[-0.90 -1.60 -1.28 -1.95 -0.38  2.29  1.70 -0.48 -2.28  0.28 -1.00  0.72
  2.66  2.90] = Z159
[-1.61 -3.93  1.70 -0.38 -2.28 -0.48 -1.95  2.29 -1.28 -4.15 -3.80  0.31
  2.64  0.98] = Z319
[-0.90 -1.60 -1.28 -1.95 -0.38  2.29  1.70 -0.48 -2.28  0.28 -1.00  0.72
  1.81  2.41] = Z652
[-1.48 -3.94  2.32 -6.19 -1.62  9.22  1.98  2.78  2.20 -7.53 -5.18 -0.81
  1.79 -1.48] = Z503
[-1.47 -3.35 -0.27 -4.46 -1.80  7.14  1.77  0.68 -0.90 -3.58 -3.60  0.07
  2.44  2.03] = Z785
rev: [ 2.66  0.72 -1.00  0.28 -2.28 -0.48  1.70  2.29 -0.38] | Z159
which: [-0.90 -1.60 -1.28 -1.95 -0.38  2.29  1.70 -0.48 -2.28  0.28 -1.00  0.72
  2.66  2.90] | Z159
rev: [-7.53  2.20  2.78  1.98  9.22 -1.62 -6.19  2.32 -3.94] | Z503

[ 1.51 -1.66  1.39  0.17 -0.15 -1.79 -2.61 -4.55  4.76  2.75 -2.02 -1.81
 -4.56 -3.61 -2.57] : Z678
[ 0.76  0.25  0.85 -0.39 -3.88  3.88  0.92 -7.19  2.97 -2.08  2.89  1.48
  0.74 -1.84  1.82] : Z319
[ 0.76  0.25  0.85 -0.39 -3.88  3.88  0.92  1.94  2.97 -2.08  2.89  1.48
  0.74 -1.84  1.82] : Z157
[ 2.28  3.31  0.04 -2.35 -1.60 -2.75 -2.89  2.42  2.37 -3.58 -3.31 -0.95
  5.62  0.62 -3.12] : Z541
[ 1.51 -1.66  1.39  0.17 -0.15  0.18 -2.61 -4.55  4.76  2.75  3.29  1.39
  1.68  2.35  2.02] : Z713
[ 1.66 -0.92 -1.29  0.92 -1.25 -0.91 -3.88  1.94 -0.92 -0.06  4.08 -4.66
 -1.18 -3.42 -0.21] : Z652
[ 0.76  0.25  0.85 -0.39 -3.88 -1.25  0.92  1.94  2.97 -2.08  2.89  1.48
  0.74 -1.84  1.82] : Z649
[ 7.12 -2.14  0.99  4.72  1.13 -2.67  4.07 -5.19  3.37 -3.09  7.21 -0.15
 -4.43  0.19  5.10] : Z785
[ 2.30  0.37 -1.33 -3.40  6.60  0.75 -3.20  2.43 -0.50 -0.11  0.99 -4.98
  0.89 -2.10 -2.02] : Z159
[ 5.42 -0.90  1.63  5.89  3.58 -3.95  1.22  2.58  0.82 -1.06  2.06 -0.60
 -1.29  2.07  7.72] : Z803
gone Z678: [-1.79 -2.61  1.39  2.75 -1.66  4.76 -1.81 -2.57  0.17 -3.61 -4.56 -0.15
  1.51 -2.02] | [-4.55]
rev: [ 1.94  0.92 -1.25 -3.88 -0.39] | Z649
gone Z713: [ 2.35 -1.66 -4.55  2.75  0.18  2.02  1.39  3.29 -2.61  1.39  0.17  1.51
  1.68  4.76] | [-0.15]
gone Z803: [ 1.22  5.89 -3.95  7.72  3.58 -0.90 -1.29  5.42 -0.60  1.63 -1.06  2.06
  0.82  2.58] | [2.07]
gone Z157: [ 1.48 -0.39  1.82  3.88 -1.84  0.25  0.74  0.76 -3.88  2.97  0.92  0.85
  2.89 -2.08] | [1.94]
gone Z713: [ 1.39  3.29  2.75  4.76 -1.66  1.51  0.18  2.35 -0.15 -2.61  1.39  1.68
  2.02 -4.55] | [0.17]
rev: [ 2.89 -2.08  2.97 -7.19  0.92  3.88 -3.88 -0.39  0.85  0.25  0.76] | Z319

[ 0.26 -1.87 -2.15  2.31 -0.66 -0.84  0.81  0.39  0.93  2.17 -0.10 -0.48
  1.82  3.47  1.37  0.41  0.34 -1.43 -1.12  2.08 -1.64 -1.19 -1.24 -1.39
  0.04 -0.21 -1.31 -1.69 -0.61 -0.33 -1.67  2.00  0.30 -0.17 -1.05 -0.84
 -3.53  0.73 -2.25  0.77  1.01 -2.34 -0.57  1.55  3.25 -1.29] -> Z760
[ 0.25 -3.51 -1.00  4.99 -2.00  0.83 -1.18  3.60  2.42  3.84  1.32 -4.43
  3.18  5.43  3.25  3.48 -1.10  1.00 -2.14  1.90  3.62  0.47 -2.25 -0.88
  4.39  0.31 -1.43 -5.12  3.26  0.96 -3.30  1.90  6.59  1.78 -4.30 -0.89
 -0.48  1.81 -1.19 -2.76  4.68 -5.46 -3.74  0.20 -1.63 -1.01] -> Z503
[-5.54  0.17  0.24  2.65 -2.35  3.36  3.84  2.13  3.01 -3.39  2.42  3.63
 -0.24 -1.68 -1.56 -1.03  3.47  3.03 -0.27 -3.51 -0.64 -2.54 -5.95 -0.67
  0.10  3.93  1.05  1.10 -2.13  1.56 -2.61 -1.83  4.21  1.29  5.53  1.13
  2.62 -0.61  2.11 -0.79 -2.42  7.83 -2.43  0.94 -0.68 -0.09] -> Z652
[ 5.04 -4.40 -1.81 -0.95 -0.68 -2.45  0.92  0.91  2.05  3.52 -0.97  2.17
  3.45  3.31  0.09  3.75 -0.05  0.90 -1.80 -1.64  1.23  3.36  0.03  0.25
  4.42  2.14 -2.58  0.82  9.55  1.38 -1.88  3.68  7.07  1.40 -3.58 -2.18
 -2.70 -1.74 -0.86  1.73 -0.41 -4.11  0.32  3.35  1.45 -3.84] -> Z541
[ 1.27 -2.57  2.95 -5.05  1.80  0.54  0.19 -1.40  1.83 -0.97  0.96  1.62
  2.45  0.60 -3.22 -2.56  2.43 -0.80 -3.55 -6.48 -1.61 -1.87  4.37 -0.32
 -0.43  1.54  0.05  2.96  4.69  0.71  4.15 -2.86  6.06  2.21 -0.78  0.43
 -0.84 -2.46 -1.51  4.63 -2.16 -0.25  3.42 -0.46  3.87 -2.66] -> Z785
[ 0.67 -0.30  0.10  1.86 -4.38  0.18  4.11  0.59 -0.31  1.83 -0.90  2.18
 -2.68 -2.40  2.21  4.86 -0.12 -3.25  2.24  3.61 -2.00  2.13 -4.50  0.40
 -0.45  1.29 -2.98  0.01 -2.53  0.87 -4.75  1.14 -4.17 -2.84  0.85 -2.59
 -1.13  3.95  0.77 -2.25 -2.15  3.96  1.07  0.47  1.14  2.68] -> Z803
[ 2.13  2.98 -3.39 -0.50  6.13  0.35  0.94 -4.56  1.78 -4.36 -0.92 -2.43
 -2.34  5.07  1.79 -1.77 -1.48 -7.26  0.04  1.65 -3.35 -1.02  5.63 -3.15
 -1.01  2.23  0.38 -0.41  1.02  1.10  2.71 -1.63 -0.49 -0.61 -1.90  1.34
 -3.58 -3.52 -3.46  2.82  4.86 -1.39  3.62  1.60  4.09  0.28] -> Z649
[-0.69  3.43  5.34  3.88  1.66 -2.98 -4.35  1.84 -2.92 -2.77  1.04 -7.73
 -0.95 -0.91  1.09  2.07 -5.41 -0.51 -0.33  3.89  4.40  5.56  2.07 -1.29
  2.14  2.15  2.95 -2.87  1.71 -0.43  2.05 -3.21 -3.79 -3.09 -3.81 -3.96
 -2.63  2.74 -3.17  1.36  3.61 -3.47 -3.49 -3.71 -0.82  2.27] -> Z678
[-0.77  2.70  2.52  1.34  1.20 -0.76 -1.81  0.49 -1.35 -2.37  0.02 -0.72
 -2.09 -3.60  1.48 -1.47 -2.26  1.31  0.75  0.51  3.86  2.63 -0.46 -0.34
  0.32 -0.02  2.01 -0.84 -1.87  0.22 -0.06 -0.50 -2.75 -1.67  1.33  0.37
  2.71  2.03 -2.22  1.10  0.05  2.35 -0.95 -2.67 -2.90  2.46] -> Z159
[-0.77  2.70  2.52  1.34  1.20 -0.76 -1.81  0.49 -1.35 -2.37  0.02 -0.72
 -2.09 -3.60  1.48 -1.47 -2.26  1.31  0.75  0.51  3.86  2.63 -0.46 -0.34
  0.32 -0.02  2.01 -0.84 -1.87  0.22 -0.06 -0.50 -2.75 -1.67  1.33  1.54
  4.86 -2.10 -4.05 -3.46  1.63  2.81 -3.78 -1.90 -4.17 -1.32] -> Z713
gone Z713: [ 2.81  1.54 -1.87  0.51 -0.02 -0.77 -3.46  0.22  2.63  4.86 -0.76 -2.37
 -3.78 -2.75 -4.05 -1.90 -1.47 -4.17 -0.06 -1.35 -3.60 -1.32  3.86  0.75
  1.20 -0.72  1.34 -0.46  0.32  1.33 -0.84  1.31  2.70  1.63 -1.81 -0.50
 -2.26  2.01  0.02 -0.34  1.48 -1.67  0.49 -2.09 -2.10] | [2.52]
rev: [-2.86  4.15  0.71] | Z785
rev: [-3.39  3.01  2.13] | Z652
which: [-0.77  2.70  2.52  1.34  1.20 -0.76 -1.81  0.49 -1.35 -2.37  0.02 -0.72
 -2.09 -3.60  1.48 -1.47 -2.26  1.31  0.75  0.51  3.86  2.63 -0.46 -0.34
  0.32 -0.02  2.01 -0.84 -1.87  0.22 -0.06 -0.50 -2.75 -1.67  1.33  1.54
  4.86 -2.10 -4.05 -3.46  1.63  2.81 -3.78 -1.90 -4.17 -1.32] | Z713
gone Z649: [ 2.98 -3.58  1.02 -1.39  0.94 -0.49  1.34 -3.46 -2.34  2.23 -4.56 -4.36
 -1.48  1.65  1.10 -3.52  4.09  2.71  4.86  0.35 -1.63 -7.26  3.62 -0.61
 -0.50 -0.92  2.13  0.04  1.78 -3.39 -3.15 -3.35  5.07 -0.41 -1.02 -1.90
  6.13  2.82  1.79  5.63 -2.43  0.38  1.60 -1.77  0.28] | [-1.01]
which: [ 0.67 -0.30  0.10  1.86 -4.38  0.18  4.11  0.59 -0.31  1.83 -0.90  2.18
 -2.68 -2.40  2.21  4.86 -0.12 -3.25  2.24  3.61 -2.00  2.13 -4.50  0.40
 -0.45  1.29 -2.98  0.01 -2.53  0.87 -4.75  1.14 -4.17 -2.84  0.85 -2.59
 -1.13  3.95  0.77 -2.25 -2.15  3.96  1.07  0.47  1.14  2.68] | Z803

[ 4.05  8.68 -8.80 -4.65  3.92  8.67  5.20 -3.29 -8.55] : Z803
[-1.48  5.18  3.37 -3.96 -4.71  2.22  5.52  1.46 -1.79] : Z159
[-1.78  1.44  3.58  2.72 -0.47 -3.20 -3.30 -0.75  2.45] : Z760
[-8.40 -4.05  5.12  8.12  1.30 -7.05 -6.97  1.60  8.18] : Z541
[-2.87 -3.41 -0.74  2.75 -0.75  1.02 -2.58 -3.69 -1.32] : Z713
[-8.40 -4.05  5.12  8.12 -4.71  2.22  5.52 -0.18 -5.64] : Z678
gone Z713: [-2.58 -0.75 -3.69 -3.41 -2.87  2.75 -1.32  1.02] | [-0.74]
rev: [ 2.22 -4.71 -3.96  3.37  5.18] | Z159
gone Z803: [-8.80  4.05 -3.29 -4.65  3.92 -8.55  5.20  8.68] | [8.67]

